Each row is where one point has got to under a steady rotation. How many steps took it there?
The counts run from 0 to 265.
[174  90  98 130 120 116 127 172  89 127 101 125 137  97 131 124 118 103
 202 125 156 132 119 141 108 114 150 118 149 112 124  57 139 148]
129
[186 127 147 153 113  97 134 144 110 105 104 123 132 102 183  95 111  67
 182 104 138 128 111 114 139 110 125 129 138  98 132 102 131 179]
217
[153 120 128 160 134 120 120 139 156 124 142 117 152 120 140 112 119  77
 182  58 128 142 115 123 140 135 139 147 188 149 142 133 152 168]
256
[111 137 124 137 112 104 128 143 164  99 174 132 103  89 133 111 133  89
 193 102 137 134 120 115  78 164 132 132 174 148 142 122 154 165]
260
[138 133  97 163 121 135 118 135 127 105 176 124 119 112 127 139 162  79
 178  48 129 128 111 123 125 111 164 144 174 177 129 130 141 129]
54
[125 115 115 105  73  91 129 156 122 101 146 156  98  90 169 147 153 114
 193 116 140 138  79 123 107  96 139 141 116 132 131 106 108 172]
106
[147  93  95 136 123 131 128 159  79 128 140 142 115  86 123 122 157  93
 192 116 144 109 109 140 102 107 146 123 144 139 121  54 151 140]
137
[128 155 141 154 148 129 132 130 107 134 160 126  89  80 146 158 122  85
 210  86 160 122 144 133 120 133 142 128 139 138 136 125 163 145]
36
[137 152 132 152 140 113 118 143 170 126 153 117 136 104 150 135 117  98
 207  63 142 136 135 123 118 167 125 147 172 132 150 149 146 163]
262
[134 149 101 152 126 116 110 141 153 102 183 128 119 107 148 139 157  91
 189  53 134 134 119 124 124 134 150 152 163 165 133 141 120 130]
61
[120 148 156 106  94 105 137 144 130 107 138 142  97  87 159 135 132  93
 195 108 141 127  94  99 102 125 119 150 136 133 152 134 141 189]
10
[104 102 148 162 134 118 150 139 114 120 122 137 105  98 143  95 145  62
 189  86 134 118  99 126 123 118 150 138 151 131 144 105 157 186]
242
[128 110 112 181 127 116 124 141 135 102 168 130 120 118 150 125 162  72
 176  64 126 140 109 142 137 111 168 144 171 165 123 116 138 146]
55
[160 105  76 137 131 152 127 153  91 147 146 139 141 108 117 133 164  95
 186  71 140 109 110 120 129 111 136 146 153 157 135  72 141 127]
143
[152 145  74 102 128 104 104 163 153 115 126  95 111 107 130 172 147 135
 209  81 149 124 132 146 122 123 155 100 126 109 156 147 136 143]
84
[162 127 103 123 116 107 122 156 131 130 111 127 139 126 161 175 133 124
 192  62 140 137  81 122 166  84 137 152 124 121 144 133 107 164]
102
[157 163 118 125 108 111 150 152 136 138 113 137 135 119 164 145 149 109
 189  60 122 106 105 116 160 118 105 131 119 115 174 148 133 154]
198
[106 116 140 140 138 116 150 138  97 126 129 133  79  79 142 105 144  70
 205 120 149 107 120 125 103 119 139 130 133 121 146 101 158 170]
235
[111 131 116 143 134 113 151 174 137 135 111 129 123 101 123 154 144  92
 201  69 140 135 113 156 103 161 163 132 169 149 148 150 146 141]
51
[133 100 100 152 126  84 112 143 151  95 133 119 102 116 161 128 147 116
 190  89 132 133 108 152 153  74 152 103 116 104 137 109 126 173]
88
[121 131 101  93  82  95 131 153 131 108 144 140  88  90 145 172 165 128
 194  99 147 126  86 127 113 105 145 130 112 128 148 123 119 158]
99
[149 131  85 140 125 144 134 150 111 144 166 146 141 104 120 139 175 104
 197  66 129 105 113 107 127 130 128 157 153 165 142  97 127 127]
150
[131 123  86 121 135 123 158 182 118 157 109 143 147  96 114 142 162 111
 205  82 137 114 118 135  92 158 129 144 154 148 153 110 137 135]
148
[165 101 119 143 109  93 130 166 108 122 108 138 144  96 177 125 111 105
 199 126 155 148 108 137 119 116 139 135 133 104 118  78 115 167]
121
[173 148  78 128 143 105  98 155 168 117 130  92 130 114 140 159 127 122
 205  69 149 142 139 143 141 129 147 118 146 116 143 147 133 140]
77
[145 151  84 101  95 113 137 160 130 110 137 134  98  94 123 135 177 125
 193  99 118  92 111 124 113 139 118  93 118 122 177 128 154 151]
188
[150  98  90 100  83  94 123 172 136 107 100 122 120 116 135 151 148 121
 178  97 136 133  85 147 124  81 158 106 133 123 145 115 136 175]
97
[142  97  90 155 127 137 132 150  95 132 151 153 121  99 134 117 172  91
 188  91 128 104 106 123 127 103 138 139 147 152 131  66 137 136]
144
[121 151 134 143 134 129 123 132 145 122 176 132 118 100 142 125 138  79
 195  71 138 127 123 101 115 156 125 169 170 162 146 140 143 164]
254
[135 144  79  94 106 116 110 152 137 114 150 120  92 102 131 182 168 139
 200  86 148 115 107 124 122  98 139 118 112 125 157 134 127 153]
92
[162 119 139 172 139 127 124 132 103 123 118 108 127 104 159 119  90  76
 202  91 148 141 127 142 144 108 151 120 164 115 131 100 165 168]
31
[ 90 114 131 157 136  98 153 160 131 125 115 135 110  97 140 141 149  84
 199  77 135 140 109 162 104 146 163 129 167 143 141 138 146 154]
50
[134 127 146 102  71 108 136 141 120  99 146 139  95  92 148 129 134  89
 178 114 130 124  83 102 101 112 138 131 148 139 150 117 148 189]
9
[136 159 128 128 105  98 158 144 131 126 128 146 112 102 168 141 163 118
 195  70 124 101 102 119 146 126 100 130 105 116 171 149 126 160]
197
